D: rows in several groups, each row roughly a mix of its group's directions
D (136 x 10)
[[ 24   2 -33 -28 -10  -4  33  -8  36 -20]
 [-40 -10 -24  24   6  27 -28 -19  26   0]
 [ 29  24  16  12 -23   4  -1 -46  11  29]
 [-17   8  33 -28 -21  29  30   8 -30  -8]
 [-14 -24 -19   5  44  28 -32   6  18 -14]
 [ -2   4  17  -7  18   6  -7  49   9 -47]
 [-44 -31  20   5  -7  27 -19  -1  22  24]
 [-31  -9 -22  25 -32   0   8 -15 -18 -40]
 [-29   7  36  21   7  17  -6  -6 -49   0]
 [-29  18 -16  22 -14  42   2   8  11 -37]
 [ -4   6  -7  60  25  13  18  -3  15  20]
 [ -8 -16  40 -15  11   5  38 -40  -8 -11]
 [-18   7   7  46  16   7  -6 -45  11  19]
 [ 46   8  30  15  15   4 -20  -1  38   2]
 [ 19  14 -11  22  -2   3 -11 -40  44  24]
 [-23 -23  11  32  23  21 -36  16  21 -18]
 [ 33 -19  30   3   0   6  -1 -39 -39   4]
 [-25  44  27  30  17  11   7 -13 -19 -15]
 [  3 -35  35 -18  -1  26  13  22 -21  29]
 [ 40 -30  38   8  29   3   4  21 -13   5]
 [ 11  29  31   5   9  -9  31  49  -5  -4]
 [-23   7 -15  -4  59  -6   3  11 -21 -24]
 [ -1 -30  55 -17 -12 -14  12 -26   2  -7]
 [  4  21 -18  11  17   9 -42  15  47   6]
 [-19  23   1  20 -40  33 -32 -18 -10   3]
 [-14 -14 -27 -36 -25   9 -31  31  18  12]
 [  6  -3  -4 -23 -53  -8 -25  13  29  19]
 [ 12   4  -4 -17  19 -37 -25   6 -23  45]
 [  8 -40 -28 -27 -30 -15 -26   2  11  19]
 [ 13   5  12   0  14  -2  30  50 -16 -35]
 [  0  34 -15  -8  -8   4 -48  11  38   4]
 [  3  43 -35  -7  -9  -8  21  37  20   0]
 [ 47   5  34  -6  -7  11   2 -16 -33  21]
 [ 14 -38 -17  10   2  37  28 -23  28   3]
 [-40 -32   8  29   6 -14  35  13 -17   7]
 [ -6   9  -1 -52 -32 -33   6 -15   5 -12]
 [  1   5  -5  12  20  29 -39 -43  11  21]
 [  5 -53  13 -10 -25  18 -16 -16  26  13]
 [  3  24 -39 -31  -9  15  20 -25  32  11]
 [  6   6 -11  11 -25 -34 -41   4  16 -38]
 [ 14  24  -1  18 -42  -5  -6  25 -14  42]
 [ 12  27   2 -43 -13 -44  21  13   5  -4]
 [-12 -34 -36  15  -2  33  -1 -36  18  -1]
 [ 11  14  15  26  28 -15  16   6 -10 -54]
 [-35   2  17 -26  13  37  -2 -25  19  28]
 [-27  27  -6  -8 -31 -32  26 -28  21   0]
 [  9  25 -11  42  28  -5 -32   8  -3 -30]
 [ -5 -11 -10  18  -3   7 -24 -64  -8  -8]
 [  4 -35 -19   1   6  25 -48 -26 -11  -9]
 [  9 -20 -18 -33  -2   2 -52 -16 -16 -20]
 [ -2  -6   8   6  13 -15  34 -10 -34 -50]
 [ 10 -44 -18 -11 -10 -15 -36 -13  10  33]
 [ -1 -24  21  27   7  28  -4   0  52  12]
 [-28 -39 -21  19 -22  16 -12 -18   5 -33]
 [ 24  33 -18  38 -26 -22 -19  22  -2  -3]
 [-28  27   1  28   1   1 -46   2 -20 -25]
 [ 17  10  18  25  37  10 -47 -18   8  -1]
 [  1 -26 -47 -26  13  -6  -6   4  14 -38]
 [-10   9   3 -19 -15  -3 -44   0 -18 -49]
 [-18  -7 -21  40  15 -45  -3  18   1 -20]
 [ -6  32  35  45   8  -5  -5 -27 -17   8]
 [  7  15 -46  -5  -1  18  23  42  21  -5]
 [ 13  21 -11  24 -25   2  -6 -28   6  51]
 [  5  15  24  13 -13  -4   3 -59  27  11]
 [-24 -25 -13 -30 -35  29  -7 -28   5 -16]
 [-12 -13 -28 -34 -26  12 -25  30   8  28]
 [  4   9  26 -11  17  51  -7  -3  39  -7]
 [ 17 -19  10 -22  -9  -1 -25  -4 -55  22]
 [  8 -40  41  -9 -10  19  38  -1   3  11]
 [ 28  28  33  -3 -21  -8  -2  30  11 -35]
 [-11 -13 -38 -19 -20  -1 -30  42 -13  12]
 [ 19  -3 -25  19  12  12   3 -44 -35 -25]
 [  5 -54  -4   2 -14  10 -25 -32  16 -18]
 [  2 -21 -35   8  44  -3  31 -29  -2  -3]
 [  9  -7   9 -30  -7 -15  36  46 -16 -19]
 [-52   5  -4  21   7  38   6  25 -10   3]
 [ -9 -20  41 -20  22  -8 -12  42  17  13]
 [ 39  -4  -5 -16 -18 -15  23  30  27 -30]
 [-17  11 -10  23 -26  22 -29 -44  19  14]
 [-37  39 -41   9 -15  13  12   6  15   7]
 [ 22   4  30  36  10  13 -24 -17  40   6]
 [-18 -13  29  -8  27   9 -50   4  23  15]
 [-26   1  17  30  -8  39 -28 -12  32  -9]
 [ 17   0   5 -42   6 -12 -36  29 -31  -6]
 [-25 -37  18 -32  32  13  18   0 -18 -17]
 [ 27   0   4   6  58   7 -16 -18  22  15]
 [-25 -15  23 -14  -6 -43   6  -9  34  26]
 [-49   0  18  25 -18  19 -26 -16 -18 -11]
 [ -3  41 -22  -7  -5 -35 -23  -4   6 -37]
 [ -8  -6  13 -39  -1  27  53  -9   6  -1]
 [ 15 -37  23  24   7 -24 -25   8 -35  16]
 [  9  34  -7   6 -19  44  21  16 -18  29]
 [-11 -11 -21  18   5 -26  37 -21 -27 -35]
 [-51 -34  36   8   8  -6   7  -2  -2  12]
 [ -3   2  48  -2   1  12  30 -41   6  19]
 [  5 -32  20 -10 -20  39 -33  24  15   4]
 [-36 -10  14   8  12 -20  49  19 -23  -3]
 [ 22   8  14  15  33  12  27 -39  31   7]
 [-17  13 -45 -20 -31   9 -22 -15  27   8]
 [-16 -32  -1  46  20 -35   6   3 -12  13]
 [ 13 -23  27   4  27  28  25   3 -42  12]
 [-27  24 -46 -16 -12  32   3  -8   3  23]
 [ 18  37  31  25  -3 -16  21   7  29 -25]
 [-22  -2 -15 -28  16   6 -14   5  30 -51]
 [ 24  36  16  18  22 -39  11  26   3 -15]
 [ 16  29 -37  -4   8 -34  34  10  -1 -22]
 [-40  47   0  23 -17 -22  16  -6   9  -3]
 [ 14  24 -23 -43 -24  -7 -23   9 -27 -18]
 [ 51 -12  -7 -35  14  -6  24  23  11   1]
 [ 33 -20  22 -24   4 -22  41   2   9  25]
 [-52 -35  20   9  -9   0  20 -11   7  19]
 [-18 -34 -32  -9  40 -13  18  27   0   0]
 [ 30  12  33 -10  10 -12  11  43   6 -30]
 [ 26  -2 -14 -16 -32  -9 -35 -12  43  -1]
 [-25  10  -2  11   9 -49  17 -43  -3  -2]
 [-23 -42  13 -32  -9   5  -7  12 -29  30]
 [ 26   1  56  20 -20 -23  14  -4  -7   5]
 [  9 -26  22  22  52  12 -22   8  17   4]
 [-14 -28 -23  29   5  30   4 -30  12  34]
 [-32  37  16 -16 -22 -33 -20   8 -22  -7]
 [-43 -19   1  10  47  10   8  14 -21 -14]
 [  1 -28 -20 -22  31  -5 -22  26  19 -35]
 [ 36 -42 -26 -29  10  15   5 -11  12  16]
 [-17  44  24   7  38 -11 -14  -3 -21  18]
 [  2  36  29  37  19   0   4  31 -23  -8]
 [ -3  -5  57  -9  21  10 -17  21 -14  26]
 [ -4 -18 -29  -2 -30  -4  -8 -36 -15  42]
 [-35  -5  44   6  -2  26 -23  26 -14  12]
 [ -9  -5  44  12  31  45  -5 -13   6   7]
 [ 13  13  46  17  10 -27  37  21   1   7]
 [-22 -14 -57  -2 -13 -23 -15 -13 -19  11]
 [ 35 -11  -2 -12  -2   7  -7   7  51  35]
 [ -9  32 -15 -31 -14 -51   4  -8   3  15]
 [  7  19   4  -3 -36   3  13 -47 -11  34]
 [-36 -42 -17  17 -28   8   0 -20  11 -23]
 [ 16  15   0  20 -38  -6  -9 -20   2  52]]
the one row of each list that fits no group (the others fit one group, some only roughly)
    k_435: [-21  20  15  15  30  41 -29  -2 -17  20]
    k_156: [ 25   0 -30  -7   3 -10 -22  29  41 -26]
    k_455: [ 23  17 -14 -29   2 -32   8  30  40   4]
    k_114: [-21  11  -5  15 -29  22  49   5 -25  15]
    k_650: [ -9  -9  21 -10   5  30 -24  56   5  -6]
    k_384: [-41   6 -33 -25  12  25  13  -6   1 -31]
    k_944: [ 21  10 -14   2 -48  29  21  -6   3  33]
    k_870: [-25 -14  -1 -22 -13   0 -53 -11 -32   5]
    k_188: [ 37  14  -7  40  40  -3   8  18  13 -10]
    k_555: [ 22  16  23  48 -24  20  -2  -8  16  23]
    k_61: [-19  17 -10  26  42  25  -9  10 -25  29]
    k_948: [ 16  18  26  10  -4  36 -27 -13  44  -1]
    k_195: [ 11  16 -14   4  26  -6  30 -48  -3  31]
 -> k_555
    k_945: [ 22  37 -16   2  -8  17  50  13  15  -8]
    k_799: [  7  31 -31  -9  -9 -18  41   0  36  -8]
    k_886: [ 28  13   1  26  14  12 -12  14  25  50]
    k_720: [ 10  -1  -6   3 -11 -11  -3  54  16  43]
    k_219: [-11 -43  -9  -2   6  33  30   9  23  28]
    k_953: [ 27  17 -50   6  31  10  10 -17   3 -22]
    k_316: [-21   5   5   8  42  24  20 -41   2  23]
    k_520: [  6  -9  22 -13 -22  21  29  29  12  44]
    k_259: [ 38 -31  -7 -46   0 -21   2 -21   8  -1]
    k_317: [  5 -33  -1 -12 -20 -21 -37  -5  44  -8]
    k_97: [ 44  10   2  34  -5 -26  18 -28  17 -12]
 -> k_720
    k_871: [-10   3 -25 -17  38  34  12 -31  25 -12]
    k_24: [ 24  36  -1  -2 -41  -1  31  -7  30   0]
    k_868: [-25 -25 -17  15 -23 -28  12  38 -19 -20]
    k_903: [ 16 -34 -17 -49 -10  36   0  -1  -4  -3]
    k_866: [  4 -22 -35 -17 -20  23  15 -35  28 -17]
    k_937: [-24  15  -2  59   5  16  19  -4  21  -6]
    k_955: [ -1  12  33  51 -24   1 -11 -19  24   3]
    k_961: [ 17   8 -10 -15 -25  25  27 -36 -37  -7]
    k_121: [ 25  -7 -15  -5  -1 -25   0 -28  47 -31]
    k_763: [ 31  -7  17  -5 -25 -22  23 -47  19  -3]
    k_483: [ 18  19  11  18 -33 -26  28  -4 -19 -38]
    k_258: [ 20  18 -10   5 -27 -21  32   7  -2 -49]
    k_325: [-25 -32 -41 -19   4 -24   6  26 -22  -4]
 -> k_961
    k_703: [ -5 -13  16  15 -20   2  36 -46  30 -10]
    k_54: [  7 -23 -10   0  21  32 -14  24 -20  46]
    k_526: [-15 -36  13   4   1  55 -22  14  -7  -7]
    k_607: [  3 -37  22 -17  38 -16 -21  22  27  -4]
    k_294: [-22  10   2  11  20  32 -20 -49  -8  21]
    k_321: [ -5  29  19  15  27 -24 -19  38 -29  11]
    k_662: [ 42 -18   7 -33 -32   2 -12  31  10   1]
    k_921: [ 32  18 -48  -4 -13  23  22  14   1 -20]
    k_58: [  7  20  31  -5  12  -7 -31  35 -17  36]
    k_13: [ 19 -26  47 -11 -24 -15  16 -17   1  28]
    k_560: [-34  36   7  11 -16  -9  34  31  -1  18]
    k_541: [  2 -22 -22   7 -23  52  15  -4  23  21]
    k_674: [ -8  30  21  32 -12 -11  21 -31 -33 -14]
 -> k_58
    k_204: [ 10   2  38   1   6 -21 -14 -23 -50 -14]
    k_421: [ -6 -39  21 -43   3   8  39   0  -6   1]
    k_599: [-48   1  20  11   2  -2   5 -29  -1  42]
    k_831: [  4 -20  -4  14  25   9 -54  -4 -30  17]
    k_522: [ 10   1   2 -37 -14   2 -57 -19   5 -12]
    k_285: [ 31 -30 -10 -36  -7  -8  -3 -30  14 -31]
    k_99: [-58  -8  -3  19 -21  14 -20  14  15 -15]
    k_143: [-39 -21  28  -3 -32  38   0  -5 -13  -8]
    k_840: [ 16  28  38  35 -21 -14  18 -18 -20  10]
    k_596: [-23  12  -5  32   0  27  -5 -34 -41 -13]
    k_752: [  0 -32 -22 -22  38  24  16 -18  26  14]
    k_894: [ -2  15 -14  -5  11 -36  56  18  -3  11]
    k_527: [-24  13  13  21 -31 -18 -19 -37 -22 -24]
 -> k_522
    k_798: [-35 -11 -30  28 -32 -22  10 -21 -15  13]
    k_718: [-14 -11  -8 -11 -34 -30  20  29 -38 -13]
    k_199: [-20  30  -4  41   7  12 -16  20 -34  21]
    k_988: [  8 -15  15  14  30 -20  11 -28 -48 -15]
    k_178: [ -1   0  29  -7 -34  20  28  39  22 -14]
    k_269: [ 28 -25 -23 -23  22 -10 -29 -18  -8  34]
    k_394: [-46  -8 -26   3 -13   3  22   6  37  22]
    k_636: [-20   0   0  -9  16  19  45 -35 -30 -13]
    k_601: [-39 -39  -2  -6   5 -35  -4  10 -25  20]
    k_256: [  1 -25 -18 -53 -25  25  -1 -18   7  -9]
 -> k_601
    k_735: [ 26 -20 -40  -5 -10 -32   1  14   8 -38]
    k_896: [ 31  39   8   8  16  -4  12  13 -46 -13]
    k_897: [-28 -34 -30  -1 -17  11  33  14  31   6]
    k_225: [ 34  24   9 -16 -13  26  12 -21  41  16]
    k_581: [-19  36  31   8 -39   4  23 -19 -18  -7]
    k_971: [ 36 -14  37 -24  34 -11  -4  -4   4  27]
    k_828: [-22   0 -47   8 -11   5  44 -16  18   7]
    k_657: [-11  23   1  28   1 -25 -34 -24   0 -41]
    k_109: [ 17  42  -6   4   9 -39  24  19  20 -20]
    k_590: [  5  26  19  17  12  25 -33 -13  42 -19]
    k_822: [-40 -23 -17   0 -21 -12   3  13  45 -12]
    k_645: [-21  17 -10  36 -24  26  -8 -20  36  18]
 -> k_645
    k_206: [  1  12  17  -4 -40  39  -8 -26  28  18]
    k_991: [ 28  37  10  -6  38 -30 -17  17 -15  -7]
    k_441: [ 25  -9  13 -24   3 -21 -39   6  43   8]
    k_158: [ -7  40  17  27   1 -26 -35  -8  -6  27]
    k_355: [ 12   8   9 -33  -4 -43 -34  -9 -21 -23]
    k_451: [ 47  17   9 -41  -1  16  10 -20  -9  18]
    k_797: [ -5  12 -29 -30 -27   5  -6   4  42 -32]
    k_761: [ 19  12  -2  16 -35  29 -23 -39 -24  -2]
    k_535: [ 16 -32 -13 -17  23 -25  -2  13  45 -19]
    k_972: [ 36   7 -14 -27  17  -7  -7  14  46  20]
    k_617: [ -1 -45 -22 -11   8  10 -15  18  43 -16]
    k_909: [ 12   2 -15 -23  24  31  41   1  31  20]
 -> k_158
    k_169: [28 28  2  2 23 -8 -1 56 -9 -9]
    k_887: [ 28  41 -16  26   8 -25   5  35   9   1]
    k_62: [ 42   2 -25  33  24 -11  -4 -12  30 -14]
    k_372: [ -5  19 -29 -23 -17  -9  45   7  31  18]
    k_983: [-37  20  19  -8 -39  11  16   3   6 -37]
    k_239: [ -1 -18  11  26  17  -1 -32 -44   7  33]
    k_573: [-12   7  19   3  58  28  15 -21   1   6]
    k_859: [-35  43  19  10  16  23  -8  15 -25  15]
    k_652: [-38 -26  23  17  17 -25  14 -34 -13   9]
    k_19: [-29  24 -21  23  39  16 -31  12  -9  -7]
    k_610: [  2  -2  19   0  -8 -29   4   1   1 -64]
    k_667: [  0  -6   4 -14  -6 -25  11  -4  54  38]
    k_995: [-20 -35  -8   2  18  15  48  28 -11   3]
 -> k_887
    k_490: [-19  24 -15  27  -4  11   0  -8 -33  48]
    k_31: [ 48 -10  32   9 -11 -19  28 -15  21  -1]
    k_771: [ -1  31  28  14 -34 -25  -5  -5  17 -37]
    k_405: [-35 -30  22 -12 -33   9   5 -33  -8  21]
    k_744: [ 34  28 -32   6 -16   1  -2  12  44  10]
    k_823: [-12 -32  17  26 -25  12  20  -4  32  33]
    k_717: [ -5  26  29  36 -17  13  19 -26  33  -2]
    k_309: [-10  -5   7 -27 -23 -28 -38 -32 -13 -24]
    k_883: [ 11  -5  28 -43 -27 -21  33   1   9 -21]
    k_501: [  4 -14  46 -20  23   6 -17  12 -10 -40]
    k_639: [  6  14   0  -5 -18   7  56   6  37 -17]
    k_803: [ 29 -22  23 -20   0 -22  10 -38  15  31]
    k_75: [ 20 -22  39   9  14  15 -35  19 -26 -17]
    k_255: [-30  19 -20   5  24  24 -33  29  16 -21]
 -> k_501
    k_153: [  2  30 -10  32  33 -10 -30  28 -17  16]
    k_440: [ 16  23  20 -27  36  14  19  27  17 -26]
    k_970: [  1 -20 -35 -18   8  -6 -38 -18 -20  36]
    k_131: [  9  30 -16  -7  21  10  44  13   9  38]
    k_299: [ 12  36   0  56   1 -16 -15  -5 -10 -17]
    k_391: [-33  30 -32   4  -7 -11 -36 -16 -16  22]
    k_160: [ 20 -43 -24 -23  -6  20  -3 -37  17  -4]
    k_905: [  5   0  38  39  18  17  25  32 -14   8]
    k_66: [ 62 -13  25  16  16   5   1  -5 -15   7]
    k_275: [ -8   9 -17 -30 -38  24  24  -4  -5  39]
    k_663: [-34  -2  -1  20  48  25  20   9 -15  15]
    k_200: [ 17  19  35 -13  17 -51  -1  -2 -18 -12]
    k_290: [  4 -59  29 -12  -7 -22   9 -19  -1  -1]
    k_705: [ 45  43   4 -17  -2  11 -14  30  -8   1]
 -> k_66
    k_282: [-30   8  21  18  26  -2   6 -32 -29 -34]
    k_482: [ 28 -32  23   8   4 -23  32  18 -33 -12]
    k_383: [ -7  14 -26 -31  11  14  12  25  24 -44]
    k_913: [ -1 -22 -36  20  12  17   0 -10 -19 -49]
    k_647: [  4  16 -25   9 -16 -31  -1 -26 -25 -44]
    k_213: [ 38  12 -16 -29  18 -38 -28   8 -11  -8]
    k_688: [ 20  17  37 -11  10  -2 -29  39 -22 -15]
    k_837: [ 31 -28  27 -11 -25 -23  17  34 -16  -7]
    k_824: [ 51 -16 -20 -10  14 -15 -15  -3  28  26]
    k_265: [-48   1  11 -16  44 -14   8   0 -18  13]
 -> k_265
    k_20: [ 20  40   0  16 -32 -18  18 -16  14 -34]
    k_794: [-14  27   7   2 -43  -9 -30  27   8 -29]
    k_528: [-44 -40 -21  -1 -16   5  -4   7 -32   9]
    k_36: [  5 -25  30 -22  29 -45 -14 -16   5   2]
    k_93: [ 12  24 -62  -2  10 -13  -3  -8  22  -9]
    k_464: [ 23  31 -13 -19 -17 -27  27  24 -27  21]
    k_12: [-41  -4 -12  -8  -1   0  54  14 -17 -10]
    k_378: [-44  28  22  16 -20  20  20  25  -4 -11]
    k_340: [ -2   2 -22  21 -35  46   0 -31 -12  10]
    k_374: [-28  -4  -7 -37 -13  -8 -41  -9 -25  24]
 -> k_464
    k_765: [-35  13  29  15 -23  32  25  24  -7 -12]
    k_737: [  7   1 -45  27  18  -7  -3 -25  19  36]
    k_122: [ 18  13 -37  33  44  -8  -6 -17  -2 -10]
    k_116: [-38  -5 -29  -4  14  13  10 -33 -39   3]
    k_83: [ 22  26  20 -19 -10 -30   8  28  28 -28]
    k_430: [ 29 -19  22  22  -7 -37  25 -17 -29 -13]
    k_818: [ 44   3 -16  15  40  -1  10  26   8  23]
    k_221: [ 35 -21  29 -13   0 -36  30 -18  11 -11]
    k_542: [-10  14  -7  24   3 -23 -13  12 -23 -56]
    k_444: [  0 -40  51 -18   1 -13 -24  10   3  -7]
    k_772: [-44 -40  19  10 -14  24  16  20  -9   2]
 -> k_83
